Each path is a new rotation, seen through one point. The rows after it are directions, each followed by how far the rotation turns it, in degrees per step (0 if it stays put).
Each turn is a multiple of 5 degrees from 10 to 175, or 0.
path 1
[ 28 -16 -35 -10 -43 -12   3 -30  17]
[-20   8  30  -3 -37  50   3  -9  13]
[-35 -15 -13  34 -31 -26  10 -19 -22]
[  1   5 -13 -11 -28  13 -63 -15   1]
[-26  16 -13 -29 -37 -13  30 -14  28]
[  6  12  10  49 -25  21  -7 -42   9]
[ -9 -34 -24 -15 -49  15  -1   0 -28]
[-45  10  30   0 -26  -9 -33  -7  24]
[-10  27 -48   7 -20 -13   5 -37  -8]
[ 28 -18  10  -6 -45  21 -14 -21  31]
[-49   5   5   7 -34  23  27  -5 -16]
[-10 -18  -5  35 -25 -28 -41 -25  -4]
[-12  21 -29 -46 -34  18 -18 -10   3]
[-13   6  19  17 -32 -11  23 -28  44]
[ -1   1 -21  28 -29  37  -4 -28 -35]
[-20 -37   8 -19 -47 -14 -22   6   9]
[-46  47  -4   5 -14   4 -14 -22   5]
[ 26 -11 -32  10 -37 -17   3 -39  14]
[-10  -1  19 -12 -40  55   0  -9   5]
[-46 -15  -1  28 -31 -27  14 -13  -8]
Directions:
[ 14  14  21  -8 -12 -14   3  -5 -21]
0
[ 20  17  -7  -7   1   4  16 -14  22]
85
[-20   4  20 -18  -4   4  12  13  15]
125
path 2
[ -6 -46 -30  -1  20  21  -4  25 -14]
[  9   7  19  24  38  47 -13  -3  -1]
[ 17  27  22   7 -13   2   2 -39  38]
[-15 -15 -17 -28 -18 -35  23 -15  31]
[-29 -28 -25 -24  32  -9  -6  24 -10]
[  4  14   2   7  30  30 -49  13 -11]
[ 32  22  -2  17 -29  23 -16 -21  30]
[ 13 -24 -20  -4 -19  -9  43 -17  30]
[-19 -37   3 -20  47  -8  21  -1  -4]
[-23  12  28 -11  31   9 -45  -3  -3]
[ -3  34 -11   6 -34   8 -36  -4  32]
[ 19  -6 -53   3 -16  -7  23   8  23]
[ 24 -40 -12 -10  45   7  18  -1 -12]
[ -3 -12  47  -5  24  26 -27 -22  -1]
[-28  21  16   8 -28   8 -15 -17  41]
[-16  15 -47  -3  -4 -27  21   7  29]
[ 22 -14 -34 -26  43  -9  -4  10 -19]
[ 24 -22  21 -10   8  34 -43  -1 -10]
[ -7  -7  17  29 -31  32  -5  -9  40]
[-20   8 -22  14  10 -14  45 -16  34]
Directions:
[  4  10 -24  -5  -5  -4 -23  20  -7]
65
[ 10  30 -13  -5  -4   2  20  -9   7]
85
[ -1  -3   3 -14 -32   6 -11 -17   0]
95
[ -1 -11 -17  19  -9 -26   4 -12   6]
90
path 3
[-32  41 -22   5  12  27 -22 -16   0]
[ 27  -3  39  37 -25  -9   2  15  -4]
[-23 -22  13 -27  18  20   1 -42  17]
[ -2  11   2   4  -7  15  32  37 -47]
[-29   9 -15  21 -29   8 -32 -33  15]
[ 44 -16  33  23  19   9  10  -5 -18]
[-59   9  13 -15  15   7  17 -11  17]
[ 23   7   8  -7 -42  24  -5  23 -35]
[-22 -25 -17  33  -2   0  -1 -46   8]
[ 20  27  29   7  38  24   0  14 -24]
[-43   1  23   3 -35  -5  13   2  29]
[ 31 -21   0 -21 -13  29 -12 -18 -37]
[-38  -5 -19  42  18   2  30  -9  -3]
[ 13  42  32  -1  -4  18 -37   5 -10]
[ -9 -43  26  12 -25  -1  29 -11  24]
[ -8   4  -7 -32  23  27  -4 -18 -46]
[-21  14 -10  51 -25   7  15  23   4]
[ 16   5  31  -4  -1   5 -42 -43  -2]
[-10 -30  21  10  15  16  50  15   6]
[-33  37  -6 -26 -15  14 -17 -12 -30]
Directions:
[ -9   3  -2 -17  11  11 -32 -10  -1]
170
[  8  -2  15  -1   2 -17 -10   9 -31]
175
path 4
[-31  19  12 -20 -51  -2  24   3  -4]
[ 21  18  19  -5 -28  20 -36  -8 -35]
[ 18  34  43  -7 -14   4  25 -20  28]
[-26  12  18  -1 -35 -15  16 -18 -44]
[ 15  39  13 -15 -39  17 -27  22   1]
[ 10   8  42  -8 -11  19   7 -50  -6]
[  2  30  23   7 -31 -28  29  17 -24]
[-19  22   5 -21 -48  17 -30 -19  -2]
[ 32  28  46  -3   4  23   4  -8 -24]
[ -7   9  23  -5 -50 -20  33 -16   9]
[ -8  37   7  -2 -28  -2 -33  -6 -40]
[ 16  30  37 -24 -16  38  12  -1  18]
[  9  -5  32   8 -32 -15  21 -31 -35]
[ -5  54   7  -3 -38 -15 -17  15   2]
[ -9  16  31 -27 -12  42  -2 -33 -15]
[ 35  13  35   8 -31 -11  27  13 -18]
[-21  28   7  -7 -46 -17 -19 -33   6]
[  2  43  29 -14   3  29  -3   7 -35]
[ 16  -6  30 -14 -52   9  27 -11  11]
[  6  32  17  14 -25 -29 -20 -24 -32]
Directions:
[ 15 -12   3 -12  -2  32 -10   9  -2]
110
[  4  21  -1   2  14   4 -27 -13  13]
120
[ 17  16   4   9  11  -6   1  28 -12]
160
[ -2  17  27   2 -24   5  -1  -5  -8]
0
path 5
[34 -4  8 -2 13 55 25 -5  6]
[38 12 24 13  6 27 39  8 22]
[43 10 43  3 19  3 11 14 25]
[ 42  -1  35 -17  16  18 -23   4  21]
[ 38   6   9 -26   1  44 -16  -9  27]
[ 25  27  -3 -18   0  39  18  -3  43]
[ 18  27   9 -17  30  12  25  12  44]
[ 19   4  20 -21  52  11  11  12  26]
[ 26 -16  10 -21  42  43   4   0   5]
[33 -8  7 -1 13 54 28 -5  7]
[37 11 23 15  5 28 40  8 22]
[42 10 43  3 18  3 11 16 25]
[ 44   1  34 -17  18  18 -23   3  23]
[ 37   6   9 -24   2  44 -15  -9  28]
[ 23  27  -4 -18   0  37  17  -4  42]
[ 16  28  10 -17  30  10  26   8  43]
[ 19   1  21 -23  54  14   9  11  24]
[ 27 -17  14 -21  42  43   5  -2   5]
[34 -7  7  1 12 55 26 -6  9]
[38 11 24 13  5 27 39  8 20]
Directions:
[ -6  30  15  -1   6  13  -4  -3 -18]
0
[-20   5 -20 -18  21   3   7   0   7]
40
